A state moves one step at a time under one of 8 hidden systems, and each row is a state written as 18 numbers. Each run below is a few steps of one system.
seq 1, K, 10 rows:
[[-15  14   0  11 -12  18   0 -14  19 -22  -7  -8   3  13 -11 -18   4 -10]
 [ -8   2   6   3   5  16 -19  -5  -3   7   8  39 -14  12  -1  -6 -11  -3]
 [-11   8  -4  14  -9   7  11  24  -6  11 -21   4 -12   3  14  10 -12  14]
 [ 14  -5 -10  18   7  -1  15 -13  -3  16 -18   5   1 -14  -9 -13  21  18]
 [ -2 -28  -8 -10  10   3  -1   2  -9  17  23  -1  -4 -27   5   8  -4  -2]
 [  1   5  23 -11  10   0   9  -1  -2 -13 -16 -29  14 -11   9  21   4  -6]
 [ 23  14  -2 -16  11 -26 -15 -11  -2  -4  11   6  -2  17  -4  -4  20   2]
 [ -8  -6 -19  -3 -27  -4   5  21   6  -9  25  -7  13  15  12  -4 -14  -8]
 [ -4  -3  17  11  -8  12   8 -15  16 -22 -22  -2   7   2 -28 -17 -10 -12]
 [-16   9  -2  -6  15  10 -30  -7  -2   9  13  20 -38   4  -1  -3  -5  -5]]
seq 2, N, 10 rows:
[[ -5  16   8  -1  11  10   5   1  15 -18 -11 -10 -18  -9 -23   9  10  10]
 [  2  -4  17  16   9  15 -13 -17 -11  11  -1  10  16   0  16 -14  -6 -10]
 [  5   2 -13 -19 -19 -20   3  15  -4   0  10   9  -3  24   9  10  -4   9]
 [  1   1  -6  17   0   0  15   3  12  -8 -12 -27  -4 -17 -22 -10   5   5]
 [ -4 -19   1  -8  19  17  -7 -12  -8  14   8  20   3 -20   9   1   2 -15]
 [ -3  20  19 -17  -6  -6  -2   8  -2  -8  -7   5 -13  22   8  24  -5   8]
 [ 16   8  -1  28  -3  -9  -3  -5   1  -5  -9 -16  19   6  -4 -29   2  -1]
 [ -5 -24 -31 -14  -8   5   6   4   1   8  32  11   2  -9   1  -1   6   2]
 [-19   1  13  -9   0   9  14   6   5  -6 -24 -11 -25 -14  -9  23  -7  -1]
 [ 18  12  20  12  29  -2 -21 -15  -8   7 -14  20   7   4   6 -16   2 -17]]
seq 3, L, 10 rows:
[[ -6  -6  -7   0  -5  14 -11 -15  -4   0  -7  28  14  13   2 -16  -7  -6]
 [ -1 -13 -22   2 -10 -11  10  16  -5  15  -3   9 -18  -5  -4   1  -9  10]
 [ -6   1   3  13   9  13   6   0   6 -10  -9 -27   3 -22 -12  -2   3  10]
 [ -9   3   7 -14   8  19  -7 -24  -5   4   2  13  -2   0  10  10  14   7]
 [ 18   4   7   2  -8 -22  13   6 -10  15  -5   6  -3  11  13   9   7  11]
 [ 17  -2  -2  -5  15 -16  -6   2   4 -17  -1 -13  14  -8 -19 -10   4  -7]
 [-15  -8  -4 -19  -5   8 -11  -3   2  -5  29  -4  -4   0   7   6  -5 -12]
 [ -7   6  17  13  -8   9  18  13   3   5 -12   3   2   6  19   7  -8 -17]
 [  6  16  -5   8  14  -2 -13  -2   5  -5 -17  22 -11  11 -17 -17   5  -1]
 [ -1 -13 -23   2 -20  -7  -7  -3  -8   4  15  -4   2   8  -5 -13  -9  23]]
seq 4, M:
[[ 15   3  -1   0   6 -17 -10  -7  -8   5   5  -2   1   6   2  -8   6   3]
 [ -3  -2  -6 -13 -14  -8   5   5   6 -12   4   0   5  13  -2  -1  -4 -13]
 [ -7  -3   6  -1   8  11  -1  -1   9  -3   2  13 -17  -8 -14  -1  -5  -9]
 [ -9   8   1   9   3   8 -17 -12 -10   8  -9  -4  -4   4  12  -8  -4   4]
 [  6  -3  -3   7 -13  -2  16   0  -3   1 -17   7  18   7   5  -3   3   7]
 [  7 -12 -14   5   1  -5   9  16   5   2  17   3  -5 -12 -12  -3  -1   5]
 [-18  -4   0 -13   0  10  -4  -4   0  -5   8 -20  -5 -10   7  10  -3  -6]
 [  3  12  15  -4  13  10   7  -8  -1   4 -15  13  -3   1   8  12  17   2]
 [ 21  12   3  17   6 -16 -10  13  -6   2   3   0   6  11   4 -10  -3  11]
 [  3 -20  -4 -14 -17 -16   6  -6   2 -12   3 -10  12   3 -13  -6 -10 -11]]
seq 5, V (10 x 18):
[[-15  -7  17 -10   4  10  -7 -20  -3   3   1 -10 -19 -10  -2   7  -5 -12]
 [  6  22  -2   2  13   2   1   0  -2   0 -11  -3  13   7  25   3  22  -6]
 [ 19   3  -1   2   0 -14  -2  15   6 -10   8  22   2  14 -18  -6  -5  10]
 [-13 -19  -1  -3 -23  -5  -1 -11  -1   3  14 -16  -9   2  -3  -9 -18 -11]
 [-18   0 -13  -5   1  25  18   0   6  -2 -17  -4   8 -13  13   9  14  -8]
 [  9  18  13  11  28  12 -15   8   1   2   4  23 -11  -4  -5   3   6  13]
 [ 16   1   5  13  -7 -28 -16 -12 -14   7  -7 -12   7  16   3 -22 -11  -1]
 [  0 -27 -21 -19 -24 -11  31   1   2   2   0   5   8  -2  -6   6   5  -2]
 [-24  -2   7  -4   7  29   3  16   6  -4  21  -9 -16 -22   3  25  -6   9]
 [  1  28  20  10  28   9 -23 -14  -2 -12 -32 -11   6   1   3  -8   5  -9]]
seq 6, J, 10 rows:
[[ -7   6  14   7 -10   9  10  -7   8   3   2   3  -8  12  10  -2   3 -19]
 [ -1  -6 -15  -6  12   1 -12  10  -4  -5  -1  -4  15 -10   5  -4  -6 -12]
 [ -8  -1  -3  -5 -15   5   2  -9   3  -9  -9   4  -5  10 -16  -1  -4  16]
 [ -2   1   1  18  -1  14  10   8   5  11   9   9  -2  -3  11  -5   3  -6]
 [  6 -10  -8  -8  12  -9  -9  10 -10   1  -2   0   0 -14  -8   3 -10   8]
 [  0   9   6   3  -6   0  10 -11   6   0  -9   0 -16   6  -9   1  12  12]
 [  7   4   5   6  11   3   0   8  -4   7  13  -4  11  -4  19   2   6  -6]
 [  4  -5   4 -16  -1 -15 -10  -5  -7  -6  -8   1  -1   4  -9   3 -12   0]
 [ -4   8  -2   4  -9   4  12 -10  12  -1   0   0  -6  10   3  -6  16 -10]
 [ -3  -7  -3  -3   6   8  -5  11  -5  -4   9  -6  18 -10  10   4  -8  -3]]
seq 7, N (10 x 18):
[[ -4  23 -10  25   8   5 -10  -1   2  -2 -13 -33   1  -3   9 -16  10   7]
 [  0 -23 -13  -8  -2  11   7   9   4  -4  16  25  28  -3   5  -4  -7 -19]
 [ -5   1  18 -13 -12 -11   8  -3   5  -1   4  -7 -39   4 -18  17  -5   9]
 [ -1  13  -8  20  21   8 -22 -13 -12   5 -30 -11  10  -8  11 -20   3  -2]
 [  8  -2  -7 -11  -9   6   9  17   7  -4  27  37  16  17   9   7   5  -2]
 [ -2  -5  14   9 -18 -12  12   2   1  -4  -4 -32 -18  -7 -18   5 -14  20]
 [  1  -9 -23  -2  23   4  -8 -20 -10  14 -21   6  11 -19   9 -15  16 -19]
 [ -3  16  15 -14   2  12   6  22  11  -9  26  22 -10  13  10  29   6   3]
 [  6   0  24  19 -12 -11  -6 -11  -8 -10 -22 -31  14   5  -9 -14 -23   6]
 [  5 -13 -41 -11   0  -9   1 -14  -2  17  15  20   2   3   8 -19  25 -14]]
seq 8, P (10 x 18):
[[ -8  -1  -8   3 -17   3   3   9  12 -13   2   8  -9  11 -20  -8 -11   5]
 [-12   0  -5  10   1  21 -11 -18   0   3  -4   8  -5  -1  -5 -16  -1   4]
 [ -1   9 -11   6   5   6  -4   9  -8  15  -3  17  -6   3  17   3   5  14]
 [  9  -1   2  15  -3  -4  16   7   0   9   3 -11  -5  -9  -2   2   9  19]
 [  5 -14  -1 -10  12  -2   2 -14  -8   8   0  -8   4 -21   0   4  11  -1]
 [ -5   0   4 -17   1  -2  10  12  -1  -2  -3  -3   0  -1  15  19   0 -16]
 [  7   7  19   8   2  -3   2   5   6 -16  -5 -13  13   2  -6  -3  -6 -10]
 [  7  -1   3 -12   4 -10 -21  -9  -4  -7  10   8  -2  12  -9  -7  -6  -3]
 [-13  -3 -15  -6 -24   1   6  -1   5  -1   4   7  -7  17   2  -6  -3  -6]
 [ -6   0 -11  15   3  18   2   3   5  -4 -14   9   4  -8  -9 -13   0   2]]
seq 9, P, 10 rows:
[[  3   6  21   1   8   2   1 -14   0   5 -18  18 -13   4  -6   0   3  -8]
 [  2  14 -14   4   5  -7 -14   9   0   1  18 -13  -5   7  13  -8   6  -4]
 [  4 -16  -6  -3 -16  -2  13  -2  -4  -4  -6   4  18   1  -7   1  -4  21]
 [ -4  -5   5  -3  11   7   8  -6   8   7   0  15 -24 -11  -9   2   6 -18]
 [-12  12  -9   5   2   6 -13   7  -7  -3  -6 -24   7   1  21  -1  -5  -1]
 [ 21   2  16  -1   1  -5   9  -1  -2  -5  -4  18  15   8  -8   6   5  20]
 [  0 -11  -4  -2  -1 -10  -1  -2   5   9  27  -3 -25  -5  -6  -7   1 -19]
 [-17  -5 -21  -9 -12   6   1  -6  -7  -7 -27 -14  19  -1   9  -2  -4   1]
 [  6  13  19   1  18  16   7  13  12 -10  -1  28  -6  -1  -9  13   7   0]
 [ -2   3   8  19  -5  -8 -19  -1  -8   8  21 -25 -10   3  10 -13 -15   0]]
seq 10, M (10 x 18):
[[  0   0  -7 -15   2   2  -6   7   0 -13   5   4   3   0  -9   9  -3  15]
 [  0   0  20   3  -4   0   6  -8   3   5   9  -3 -14   1   0   4   1  -6]
 [  3   5  -7  -2  13  -4 -11  -1  -6   1 -12   3   7   1   9  -7   4 -15]
 [  0   4  -3  -1  -9  -1   0   3   3 -11  -3   6  -1  11 -13  -1  -4  16]
 [  0 -12   7   9  -6   3   7  -4   3   6  13   0  -4  -5  -1  -7  -5 -12]
 [ -9  -1 -16 -10   7   5  -7   0  -7   3 -12   1  -1  -7   7   2   0  -4]
 [ -2  11   7   7  -5   9   8   2   5  -4  -5   1  -4   5  -3   5   5  18]
 [ 12  -8   8   9   5  -4   2   2  -6   7   7  -1  13  -7   6  -5  -2  -5]
 [ -1  -4 -16 -19  -2 -10  -2   3  -3  -3  -3  -3  -4  -1  -3   5   2   2]
 [ -6   9  10   2  -1  11   7   0  13  -8   9  -2 -11   2  -4   5   6  -5]]
seq 11, S (10 x 18):
[[ -1   2 -14  17  -1   6   6  24   5  -2   2  -6  -3 -10  -6  -3  -5  16]
 [  8  -3   6  13  11   5   2 -15  -6   3 -23   1  15 -11  -5 -10   7   5]
 [ -7  -1   3 -14   8   8  -6  -3 -11   6   2   1 -10  -9   7  20   3  20]
 [  2   9   9  10  -6  -5  13   8   1  -2  -6 -25   8   2  16   4   2  -6]
 [ 10   4   9 -15   6 -15  -5 -19  -4   3  -9  12  -5  12   0  -1  10 -11]
 [ -7  -3  -3 -14  -3  -1  -7   9   5  -8  30  -9 -11  -1  -1   7  -6  -4]
 [  0  -2  -1  10 -11   4  15   3  10  -6  -9   6  14   7   1 -14  -2 -24]
 [ -2   4 -10  -7   6   4 -17  -3  -3   1   1  28 -17   8 -12  -5  -2  13]
 [ -5  -9 -10  16  -9   7   4  12   1  -3  12 -22  10 -12  -2  -6 -11  13]
 [  9  -6   4   4   7   4  18  -8  -4  11 -26  21   9  -7   1   0  13  -2]]
seq 12, L, 10 rows:
[[  3  17   4 -14  17  -6  -3  15  -1  -9  -3 -13  -1  -2  11  20   9  -3]
 [  6  11  21  -4  -9  -3   3 -10  11 -13  12   6   1  23  -5   0   4  -8]
 [  9  -9  -6   4   1 -12 -12   2  -8   7   6  11  11   8   7 -17 -12 -20]
 [-13  -4 -21  -6  -7   0   0  22   5 -11  -5  -4  -5  -3  -8   0 -15  -8]
 [-15   2   7  17  -6  27  10  -4  14  -2   6   0 -12  -7  -6  -5   0  -1]
 [ -1   4   2  12   7  11  -9  -9 -14  15 -19  16   2   1  11  -5  -1  13]
 [  9  -2 -17  -9  -5 -17   8  -2  -5   3 -15   2  -6   2 -11   2  10  21]
 [  8 -13   1  -1   7  -1   6  -3   3  -2  22 -20   8 -19  -7   2   9   6]
 [ -8   0  19 -17  12   9  -6  -4  -7  -2   0  -6   4  -7  16  18  -3 -12]
 [  5  20  11  -3  -6 -10   7  -2   7   1  -6  11 -14  23   9   4  12 -14]]
seq 13, V:
[[  2  -1  -3  -2  12  -7  -2  -1   2   0  -3  -9 -18 -14 -15   0   4   2]
 [  2   1   5  -5   0   5  -4 -17  -6  -1   5  -8  13   3  10   2   9   8]
 [  5   3   8  -5  -5  -6  11  15   2  -5  -9  11   3   9   2  10  -6  -4]
 [  0  -2  -6  -5   5  -6  -8   1   6  -5  15  -7 -14  -4 -10  -6   0 -10]
 [-11   4  -5   1 -11  14   0 -11   1  -4  -2  -7  11   8  10  -4   5   3]
 [  3   1   8   6   4   5  11  10   4   2  -6  21  -3  -1  -3   3  -1  -6]
 [  3  -2  -8   6   8  -6 -17   0  -7   6  10  -5  -7  -5   0 -12  -6  -1]
 [ -3  -3  -8   1 -14   1  11 -10  -3   0 -16  -5   8   4   2  -1   4  11]
 [  4  -8  11  -4   8   6  12   7   2   4   7  13  -5 -12  -4  13   1  -1]
 [ -2   8  -1  -1  11  -3 -20   1  -8  -2  -1 -16  -1  -1   7  -1  -6   0]]
seq 14, K:
[[ -5  -1 -16  -7   4  -6  -5   5  -5  10   9  -8 -13  -4  14   3   3  -7]
 [  4   2   6   1   1   8  12   3   3 -12  -7  -4  26  -2   4   5   7   1]
 [ 10  -6   6  -7   0 -16  -7  -6   0   1  10   9 -15   4 -16  -3  -4   2]
 [-16   4 -13   0  -9   6  -3   6   0  -2   1 -18   0   3  16  -2  -5 -10]
 [  6   5   9   0   7  10   6  -8   7 -11 -12  17  13   3 -11  -3  10   1]
 [ -1  -2   0   1  -2  -8  -8  10  -4  11  18   9 -25   3   0   2 -11   5]
 [-10   2  -8   9  -8  11   9  -1  -4  -2 -23 -17  17  -2  13  -3   1   2]
 [ 14  -7   3  -7  14  -2   3 -11   4   2   3  25  -7  -7 -19  -3  13   0]
 [-10   0   2   3  -2   1  -5  17  -7   7  17 -17  -9  -6  17  11 -13   0]
 [  6   7   3  -3   1   0   7 -17  -2 -11 -31  -6  24   5  -2  -3  14   6]]
seq 15, S, 10 rows:
[[ -9   7 -10  11  -2   8   3  15  10 -14  -4 -14   4  -2  -2  -8  -5  -9]
 [  3   0   3   3  -4   6  -2 -18  -3   0 -12  19   7  11  -8  -9   2  10]
 [  0  -7  -8   2   0  -1  -5  10 -10  12  16   0 -10  -8   4   6  -6  20]
 [  7  -4   0   8   4  -3  19   6   3  -1 -18 -13  11 -14   0  -3   6 -12]
 [ -2  11  11 -14  17  10 -10 -14  -1  -3  -6  14 -10   1  -4  10  10   3]
 [-12   4   2   3 -14   3  -7   6  -4  -3  13 -22   3   8  16   2 -14   2]
 [ 13  -5   0  -1 -13 -19  19  -9  -1   8 -15  13   2  13   1  -7   8 -10]
 [  6   1  -7 -12  22  -3 -14   9   3  -2  25   7 -19 -12 -12   5   6   3]
 [-14  -7   3   9  -5  19   7   5   8 -16  -5 -17  22  -9   2  -7 -14 -20]
 [ -5  11   2  -2  -7   9   1 -14  -3   8 -20  35 -12  21   1   0   5  10]]
seq 16, J (10 x 18):
[[ -1   0   1 -11  19  13  -6 -11  -1  -1   3   5   7 -10   6   5  14  -3]
 [ -9  12   0  -5 -10  -4 -13   5  -5  -6  -4  -7  -6  18   7   3 -13   5]
 [  9  -7   5  15  -5  -2  11  -4   2   1  -9   7  14   2  -4 -16   0 -12]
 [ -5 -11 -18 -19   2   5  -1   1   2   0  21  10  -4  -6  -1   4   7   0]
 [-14   3  10   5  -8   7   7   7   2  -6 -13 -17 -13  -5  -3   9 -12   5]
 [ 10   9   1  15  22  11  -8  -4  -1   3 -12  14   9  -5   1 -13  11   0]
 [  4  -3 -14  -9 -12 -16 -11   4 -11   6  17   2  -3  14   6   1  -5  17]
 [  5 -12  20   3 -12  -7  31  -1   6   3  -9  -2  -6  -5  -7   6  -2 -13]
 [ -3   9  -8 -12  29  13 -12  -1   7  -7   9   0  -3 -15   0   2  19 -12]
 [-11  11   2   1 -12   0 -18  -3 -12  -7 -13 -23   4  14   7   1 -16  20]]

Name the system that made each run.
seq 17, 2 rows:
[[ 17  -9   2  22  12   5  16   0  -9  27  -5  17   2 -17   4  -2  13  19]
 [  0   2  -3  -9  31   0 -10  10 -11   1 -17 -20  -2 -29   3  15   1   6]]
 => S
seq 18:
[[ -7  12 -20 -16  10  -4 -20   2  -3 -11  -6 -10   8   6  14  -3   4 -18]
 [  2  13  -2   5 -14   3  12  -4  14  -6   2  15 -12  20 -12  -3  14  13]]
 => V
seq 19:
[[-16 -10   0 -12 -14  21   6  -5   8  -5  27  10   1   3   5   7   0  -7]
 [-17  -2  -1   6   3  11  -6  13   0  -3 -17  -6  -9 -11  -2  -1 -23 -13]]
 => J
seq 20, 2 rows:
[[  6  -3   9  -3   2 -13  -1 -10  -4   6 -11   4 -15   0  -9  -2  -3  -5]
 [ -6   8 -15  -9  -1   1  -3  -2   5  -7   7 -10   0   5   8  -1  12  -6]]
 => P
seq 21:
[[  6  -7 -11  11  -8  -2  13  10  10  -5  -3  13  18   7   1 -18  -2 -29]
 [-17 -13 -27   0  -6  15  -8   4  -1   9  14  18 -17  -5  -5  -7  -8   9]]
 => V
seq 22, 2 rows:
[[  2 -23 -10 -10 -12 -11  12   2   4 -10   7 -12  17  -6  -6  -7  -8 -25]
 [-19   1  -1   1  16  22  -5  18   9  -1  17   2 -15 -16   8   7  -5 -22]]
 => L
seq 23:
[[ -6   5  -7 -16   3  -2   7 -11   7  -1   2 -12 -12  -3   6   6  22 -17]
 [ -1  20  10  -1  16  15 -12  11   3 -12   1  15   6   8   6   6   3   0]]
 => M
seq 24, 2 rows:
[[ -3   9  11  -9  -2 -12  -5  -3  -3 -12 -31  -7   5  14   5  -1 -11 -26]
 [  0   7 -24   1  -5   1   1   4  17  -3  21  19 -12  15  -7 -16  15 -12]]
 => L
seq 25, 2 rows:
[[-16   2 -24  -3 -10   2  -9 -17  -8  -2 -16 -27   9   1  12 -12   3   1]
 [  1  -2   1   0  -7  20  28   7  12  -5   2  27  10   1  -2  11  13  13]]
 => M
seq 26 (2 x 18):
[[ -1   4   9 -21  -1 -12 -24   1 -11 -13   3 -10  12  15  10   7 -19  -8]
 [ -2  -8  11   0 -29 -11  24  -8  11   4   7   4 -20  16  -7   0  -3 -11]]
 => S
seq 27, 2 rows:
[[ 21  -2   2   5   6 -26   3   1  -5   2  -8 -14   1  -4 -10  -5   4   6]
 [ -1  -2 -14 -16  -7  -3  -1  -5  10 -14  22  -5   6   7  -4  -5  10 -12]]
 => M
seq 28:
[[ -3 -10   6 -23  19  -6 -19 -20 -13  10  -8  12 -19  -8  -4   6  -4 -12]
 [ -1  17 -11   4 -17 -12  11   9   2   6   8 -22  -7  15  23   4  14   3]]
 => L
seq 29:
[[ -5   3 -13   3  -8  -9 -14 -10   0  -1 -11   3 -22  12 -19 -18  -8   5]
 [ -6 -13 -24   9 -12  11  10   0  -1   4   8 -11  17  -9   7  -9   5  10]]
 => L
seq 30 (2 x 18):
[[ -8   2  -9  -1   3   9   6  11  12 -12  -6   2  -6  -8 -13   0   0  -7]
 [ -6   2  10   7   7  17 -12 -12  -5   3   5   0  -4  -6   1  -2  -1  12]]
 => M
seq 31, 2 rows:
[[ -1 -10   6 -16   6   3  -3  -8  -6 -10  -5 -11  16 -11   0   9  -2  -2]
 [ -2  14   8 -17   4   0  -1  -1   1  -1  -3   8 -14  11   7  16   9  -1]]
 => V
seq 32 (2 x 18):
[[ -3  -2   4  14 -11   0  15   1  10   5   1   2 -18   2  -7  -8  -2 -11]
 [ -4   2 -17   0  14   6 -17  -8  -8  -2 -13  -8   8 -10   0 -11   4   5]]
 => P
seq 33 (2 x 18):
[[  7  -5  11   4   7   6 -12  21  -6  -3  19  22  11   0   1   6 -19  13]
 [ -8  -2  -3  -2  -8 -18  -8  -9  -7   1 -25 -20 -17   3  -7 -10 -16 -10]]
 => V
seq 34 (2 x 18):
[[  6   4   0   3  -1   3  -6   0 -10   0  -5  15  12   9   3   0  -2  23]
 [ 10  -5  -3   9 -13  -6  24   3   1   6  -1  -2   7   0   1   0   9  11]]
 => N
seq 35 (2 x 18):
[[  6   1  -4 -29 -10 -21  18   5  -1 -10 -23  -2   8  12   1  18   7  -2]
 [ 15  -1   8   5  11  -5   4   3  17  -3  38  -1 -10  -7 -13  -8  12 -15]]
 => L
seq 36 (2 x 18):
[[  2   6 -13   9   3  10  16  28  11   9  26  13 -11  -4   8   8  14   5]
 [ -6   1   3  18   5  11 -22   1  -4 -14 -11 -14  10  -7 -16 -17 -25  10]]
 => V
seq 37 (2 x 18):
[[  7   3  17  -7   1  -4   3 -15  -2  -2  -9   5   7   8   2   4   7  -4]
 [ -1   5  -5  -9  -3  -3  -7   0   4  -4  13   0   0  12  12  -3   3 -19]]
 => J
